(in the rows, 128 means zero)
Named turns come first, each shown by rows before and after it. Which turns, in which order, take the first row of each pair that follows to the second? Write the first one first, as in the answered first pair.
U:
[126 121 135 136 149 149 156 128 124 139  97 125  80 117 120 151  90 121
 138 107 119 145 136 148 111 124 141 107 127 128 130  92 144 129 141 140
  85 131 125  98 128 114  96 134 132 139 137 128 115] => [114 117 136 135 142 144 159 141 135 127 101 126  87 134 124 142  97 122
 142 104 108 139 130 148 108 125 127  96 130 118 138 100 125 143 135 138
  83 136 126 106 129 104 108 116 150 125 152 138 115]
[136 132  96 106 108 140 115 164 126 122 140 157 125 145 139  66 159 109
 107 145 109  77 107 113 112 133 106 154 165  65 128 190  75 161 107 157
 174 191 113 143 133 107 157 122 140 127 164 135 138] => [167 135  87 110 123 148 101 158 105 135 140 165 120 127 122  79 151  97
  91 148 118  71 118 113 125 126 127 180 149  90 115 192 106 120 104 164
 201 165 104 116 122 125 158 151 110 145 144 118 134]
[113 135 124 127 163 119 127 137 131 136 137 107 126 117  94 129 135 149
 136 142 129 152 132 127 137 165 142 135 122 112 118 113 146 104 137 115
 132 115  91 142 128 121 133 126 151 112 135 145 117] => [112 138 125 130 159 115 130 136 131 132 131 103 125 118  93 128 137 146
 135 137 130 151 131 127 137 165 142 133 129 109 117 111 143 108 135 117
 131 114  91 148 128 120 132 121 152 108 140 145 117]
X:
[147 116 103 116 124 147 117 159  96 135 123 141 119 155 134 106 116 114
 113 126 143 108 137 124 122 121 136 146 108 118 116 134 129 107 108 145
 164 117 124 105 131 128 130 123 134 124 121 133 111] => [117 114 129 117 144 140 125 147 123 142 107 132 113 143 128 112 107 143
 131 147 142 151 155 132 106 148 149 127 111 117 120  96 143 146 140 131
 105 142 137 106 140 132 102 115 140 132 116 136 103]
[134 115 156 123 124 136 104 141 128 105 130 140 113 110 141 118 115 114
 150 147 158 112 121 157 158 134 132 115 149 167 130 131 152 124 137 105
 169 125 132 126 124 118 146 148 134 139 116 123 102] => [130 118 160 125 132 135 106 140 134 105 127 140 112 110 137 122 119 118
 158 151 153 124 124 157 153 143 140 114 146 167 133 124 160 130 145  99
 153 129 132 123 129 123 145 147 134 137 118 120  96]
[137 136 113 129 117  93 130 128 119 129 143 135 145 141 100 120 145 111
 115 126 120 115 120 134 130 121 158 147 133 135 125 125 105  99 114 145
 134 117 119 110  97 125 149 129 147 126 152 136 118] => [102 140 136 126 121  93 143 108 140 135 128 119 134 120 112 131 132 138
 138 143 129 147 124 149 112 139 153 131 145 124 129 100 107 131 145 127
  85 145 134 129 115 114 118 118 159 119 125 137 125]
Z:
[126 140 133 116 136 103 136 147 135 132 117 130 126 160  92 117 139 151
 124 138 106 148 154 118 118 128 142 135 122 134 138 111 122 125 117 133
  92 126 122 125 143 143 129 135 130 140 141 125 121] => [121 141 134 119 130 107 146 144 136 135 115 126 123 157  96 115 137 160
 126 136 106 147 156 120 111 131 141 132 126 124 140 111 114 135 123 136
  86 132 128 134 141 132 120 127 139 139 131 122 125]
[181 136 128 126 128 120 133 121 123 126 115 185 116 129  81 123  84 116
 116 163 112 180 165 132 160 109 141 142  81 155 119 131 148 158 140 125
 113 108  95 111  63 177 175 162 108 135 190  96  87] => [137 133 144 122 101 127 161 100 127 148  93 154  93  94 119 136  67 147
 139 170 117 209 168 139 105 117 128 118 104 123 129 117 141 206 173 113
  62 151 111 159  98 151 128 139 124 128 124  85 111]
[180 136  39 137  77 155 130 130  94 129 119 134 189 146 120 107 110 157
  98  94 113 132 137 112 103  86 150 159 112 102 153 134 127 152  66 137
 142  83 138  67 131 146  87 105  93 155 131 112  94] => [173 134  47 139  94 161 130 117  99 138 110 133 183 123 114 121  98 173
 103 108 120 153 150 114  99  95 166 162 104 112 147 109 154 156  83 130
 118  89 142  63 134 156  64 116  79 162 110  96  85]
Then:
Between the rows of a pair lie two turns.
[149 105 111 164 146 142 154 153 120  92 149 102 169 109 100  99 139 133
 130 109  95 129 109 165 184 118 109 130 110 125 124 138  84 120 112 146
 189  87 121 129  88 158 166 119 141 164 173  91  97] => [107 103 135 160 134 134 174 145 145  94 135  82 162 108 115 101 131 161
 153 118  90 160 106 175 159 136  99 100 126  98 138 119  65 172 135 133
 135 121 136 156 106 134 145  99 168 149 171 106 104] | X then Z
[134 128 116 128 112 133 140 127 107 126 126 129 117 129 138 114 120 118
 126 111 114 107 133 118 101 105 121 132 128 113 152 141 109 127 108 144
 148 131 120 144 129 112 132 120 125 118 116 125 137] => [120 127 123 130 113 131 149 120 116 131 117 122 110 119 145 121 116 128
 133 117 114 120 139 122  93 117 127 124 130 106 154 127 114 149 125 133
 123 143 123 146 139 110 117 115 129 118 110 127 137] | X then X
[142 100 115 110 120 132 147 158  89 148 108 132 121 162 128  91 113 145
 123 112  91 122 150  93  92 112 154 137 112 100 136 134 142 126 106 177
 131 118 128 138 129  96 126 111 116 122 108 125 126] => [124 104 132 111 128 135 156 141 103 155  95 116 110 133 134 105 100 165
 137 128  99 150 158 108  88 125 154 126 111  97 136 113 154 149 134 159
  95 135 142 146 138  98 103 111 120 125  88 120 132] | Z then X
[170 149 121 130 132 136 133 151 114 164 119 115  98 154 109 118  85 126
 145 136  85 152 153 129  95 121 180 136 114  99 124  79 142 139 121 155
  75 154 150 109 121  99  86 139 108 136 112  94 110] => [166 138 109 128 116 126 134 173 123 145 122 122 113 193 118  94 101 108
 141 122  72 120 134 126 101 110 160 123 128  82 135 101 101 151  98 160
  96 153 146 119 117  79 115 120 132 122 150 118 116] | U then Z
[147 175 123 115  99 174 104 132 146 107 124 122 168 147 113 107 130 114
 173 156 126 101 142 120 136 131 133 110 111 122 162 155 105 165 148 112
  97 152 142 134 122 164 163 123 154  90 202  92  94] => [158 179 126 118 103 173  97 128 141 106 129 125 169 135 111 111 122 110
 169 157 137  88 147 122 152 132 131 118 107 135 154 156 111 148 146 107
 111 143 141 124 117 171 170 134 145  90 197  84  91] | X then Z
[133 127 144 160 134 131 131 139 126 136 115 144 137 148  97 121 130 115
 135 128 122 128 136 133 125 122 134 150 129 145 121 112 123  98 121 149
 152 123 127 109 126 142 130 145 125 123 130 122 129] => [110 122 156 157 131 129 147 132 137 137 105 132 127 138 110 125 121 131
 149 133 121 147 139 142 105 131 129 129 141 126 128 104 115 127 137 144
 119 143 137 128 146 131 111 132 138 118 112 126 137] | Z then U
[111 131 150 129 161 119 130 141 152 124 113 133 139 152  98 127 136 141
 137 138 111 166 151 122 125 153 152 111 120 134 134  93 131 159 127 125
  77 141 130 111 123 144 123 119 126 124 164 148 114] => [111 127 142 133 137 117 135 159 146 113 121 143 142 180 107 112 148 129
 133 127 103 141 139 115 122 140 134 107 129 118 141 113 105 155 105 130
 101 137 126 127 121 126 139 109 146 116 182 164 122] | Z then Z
[148 145 136 133 145 131 110 115 128 137 121 130 121 105 117 126 121 132
 125 124 131 144 146 131 138 131 149 139 116 168 120 112 166  99 140 134
 141 112 117 108 115 136 121 165 106 141 136 122 115] => [105 143 147 129 109 128 137 103 143 129 118 108 115  97 164 124 121 146
 143 118 139 148 125 138 114 134 114 110 148 135 133 127 132 142 159 120
 118 142 132 157 134 104 104 137 144 122 111 138 144] | X then U
[117 149 147 136 149 114 112 110 152 109 134 114 126  99 136 137 124 127
 131 153 155 135 123 137 151 136 135 116 129 134 111 117 137 132 146 108
 125 123 132 128 120 132 131 135 129 120 123 119 120] => [129 144 133 134 135 114 112 118 141 103 143 120 132 115 142 129 132 108
 125 139 152 110 110 132 161 117 123 123 133 131 112 145 121 115 125 114
 158 116 125 132 115 124 146 132 135 117 131 125 125] | U then X
[ 92 123 149 138 159 110 116 115 172 116 136 124 137 125 113 128 126 137
 143 151 142 158 128 141 158 156 128 105 130 147 125 102 144 156 146  94
  99 138 143 111 117 151 129 140 128 135 157 149 106] => [118 122 136 142 157 106 102 133 157 105 152 141 146 144 102 114 133 115
 130 139 136 133 125 130 175 141 135 124 120 159 123 120 140 127 123 105
 136 113 131  93 105 160 150 151 121 140 181 149 104] | X then X
[128 133 124 129 118 122 137 129 129 145 127 128 120 106 142 129 118 130
 141 130 136 125 139 131 129 150 128 121 129 124 125 115 122 130 133 126
 123 125 128 139 135 127 113 127 122 132 102 125 143] => [131 130 114 132 115 116 132 142 136 132 139 139 130 135 136 114 130 117
 136 123 130 106 133 129 147 143 121 114 131 128 127 123 107 122 112 127
 140 116 127 134 125 130 137 126 134 128 138 136 139] | U then Z
[138 141 107  89 112  92 137 139 195 111  86 136 154 130 109 135 151 121
 118 149 138 168 109 116 174 117 126 140  94 157 167 126 102 133  89 143
 114 100 160 100 151 142 180 117 137 128 141 139  83] => [120 140 115  90 117  97 142 129 206 114  77 129 147 118 116 141 144 134
 130 155 137 185 114 118 161 130 132 131  97 151 171 116 106 147 104 138
  89 113 168 104 157 140 163 114 142 126 126 135  85] | Z then U
[139 142 144 117 131 143 106 132 134 147 120 127 126 115 108 131 120 129
 122 139 123 134 149 145 134 128 137 143 104 141 117 121 155 113 135 119
 114 120 132 112 114 155 132 142 116 134 130 104 121] => [132 133 132 116  93 140 124 152 129 135 123 124 133 142 133 110 130 120
 123 122 111 101 122 135 120 107 102 131 128 107 130 158 102 124 114 130
 132 133 127 144 125 123 143 116 139 118 135 121 139] | Z then Z
[180 118  99 135 152 124 102 144  87 126 129 146 130 133 125 134 133  97
  93 116 123  98 132 103 169 111 166 163  97 140 118 165 141  65  99 157
 194  78  93  92  99 148 162 148  88 144 154 110 115] => [160 121 115 129 137 138 121  96  84 157 109 117  97  54 163 164 102 128
 106 130 159 130 137 109 124 111 164 166 109 126 109 156 167  78 146 142
 163 104 111 129 129 133 102 145  81 144  57  85 139] | Z then X
[116 121 137 125 126 139 129 118 147 120 124 123 129 152 127 116 117 136
 155 116 127 124 113 157 110 150 114 106 146 108 135 126 116 130 128 106
 120 129 139 135 128 118 154 118 139 131 150 142 123] => [122 125 143 132 149 140 118 110 152 131 125 125 126 139 114 123 111 137
 154 122 133 134 123 160 121 160 128 114 135 126 129 115 137 117 137 108
 117 126 136 120 122 135 151 130 127 135 147 135 110] | Z then Z
[135 164 108 134 143 111  78  83 118 139 126 114 121 119 110 118 109 131
 128 140 130 117 134 138 107 135 166 140 141 157 107 134 172 109 108 132
 120 117 131 111 170 133  99 165 108 103 112  97 102] => [134 156  92 130 107 106  93 105 118 126 136 113 127 157 132  95 127 111
 123 116 113  83 109 131  98 112 138 129 161 130 120 171 117 113  84 144
 143 120 132 135 173 109 118 144 137  85 130 117 119] | Z then Z
[105 147 155 132 134 120 115  93 155  98 152 123 132  75 175 147 121 151
 149 156 175 148 105 148 159 147  92 115 142 149 105 120 134 134 168  94
 130 125 142 144 121 131 124 136 136 130 123 129 135] => [134 136 134 133 141 115  97 124 147  85 167 143 153 127 146 125 143 122
 132 142 153 112 100 136 188 135 100 125 132 160 105 136 121 109 130 114
 168  99 128 121 105 142 161 137 138 124 180 141 119] | U then X
[123 129 127 126 114 131 128  97 139 125 133 113 123  70 160 151 114 132
 138 143 171 122 105 137 156 131  98 115 136 140 101 144 129 102 164  99
 160 117 136 142 132 130 121 136 114 126  94 122 143] => [109 132 145 127 136 123 128  98 149 126 123 108 121  70 144 156 112 143
 146 156 169 153 123 145 153 146 114 104 130 143 105 116 142 119 173  95
 121 125 141 127 132 140 111 140 114 126 104 121 129] | X then X
[105 114 152 141 148 145 132 105 136 149 104 106 109  79 122 164 103 141
 146 152 124 154 160 133 116 145 164 137 112 149 117  86 170 129 159 114
  82 151 135 120 148 148  88 132 102 133  87 114 130] => [137 115 139 145 164 139 115 124 123 142 115 129 121 111  90 151 119 125
 128 148 106 137 165 123 141 140 181 148  95 166 116  87 179 100 133 132
 108 125 119  89 134 171 112 149  91 142 125 118 108] | X then X
[134 138 126 131 151 129 134 118 132 136 110 116 127 116 110 152 131 140
 122 139 159 151 159 138 127 138 135 122 130 144 138 117 141 111 119 114
 125 131 145 116 115 117 132 129 110 131 126 121 135] => [151 132 112 130 136 127 135 134 120 132 119 119 136 138 113 137 143 123
 113 128 145 126 150 129 129 121 134 126 131 129 144 139 116 102  97 129
 147 123 136 120 110 110 147 121 117 125 142 125 142] | Z then X
[129 152 125 132 113 132 118 117 134 137 147 118 135  90 132 144 115 130
 115 115 157 124 108 125 161 126 111 129 130 152 104 132 130 106 130 127
 153 139 111 134 128 140 136 148 107 115 113 123 128] => [109 150 129 133  98 135 127 114 143 141 140 109 131  86 142 148 115 135
 125 111 154 134 104 130 146 127 104 115 141 137 116 128 118 126 144 126
 133 156 121 150 140 131 127 134 120 109 104 129 137] | Z then U
[118 128 136  89 131 119 105 119 114 159 128 124 129 143 131 119 114 160
 150 119 107 145 145 131 138 123 141 141 120 111 175 126 126 151 154 144
  86 147 132 121 114 118 123 121 127 146 107 138 142] => [140 129 119  88 113 123 101 119  90 157 138 127 129 139 140 119 115 144
 137 107 118 115 133 124 144 106 133 155 116 111 167 155 123 117 141 152
 129 130 123 126 109 116 133 127 119 147 100 134 149] | X then U
[138 159 141 116 131 134 122 103 122 135 123 115 127  92 122 163 117 144
 114 148 129 159 159 117 118 138 127 140 114 138  95 109 156 113 143 106
 109 148 133  99 121 113 104 148 114 145  82 112 131] => [163 154 112 116 102 137 118 127 109 116 145 127 141 132 131 139 132 109
  95 121 115  98 130 103 129 110 102 146 119 133 102 159 114  92 108 126
 170 132 122 108 109  99 147 139 128 133 108 126 135] | U then X
[ 87  99 105 137 116 107 114 122 126  69 104  82 127 113 143 124 115 140
 116 148 155 143  94 128 143 174  86  57 151 127 113 161 127 110 136  99
 129 157 137 166 110 132  56  82 177 141 141 132 160] => [108 106 109 143 161 107  94 120 119  85  99  97 124 106  93 138 112 141
 103 164 157 164 127 124 155 190 133  83 121 162  97 126 184  87 142 103
 122 137 126 119 101 173  51 117 138 160 147 110 134] | X then Z
[166 137  98 117  94 121 141 102 102 148 125 122 124 140 141 134 130 120
 111  92 135 111 136 122 134 146 116 143 137 111 168 146 112 106  86 140
 147 121 128 138 142 124 115 127 139 108 103 114 142] => [144 138 127 121 130 118 137  89 125 158 111 118 121 123 116 146 116 146
 126 113 140 158 161 134 138 180 147 136 125 127 163  98 149 133 114 126
  93 127 137 118 148 151  98 136 124 119 107 109 119] | Z then X
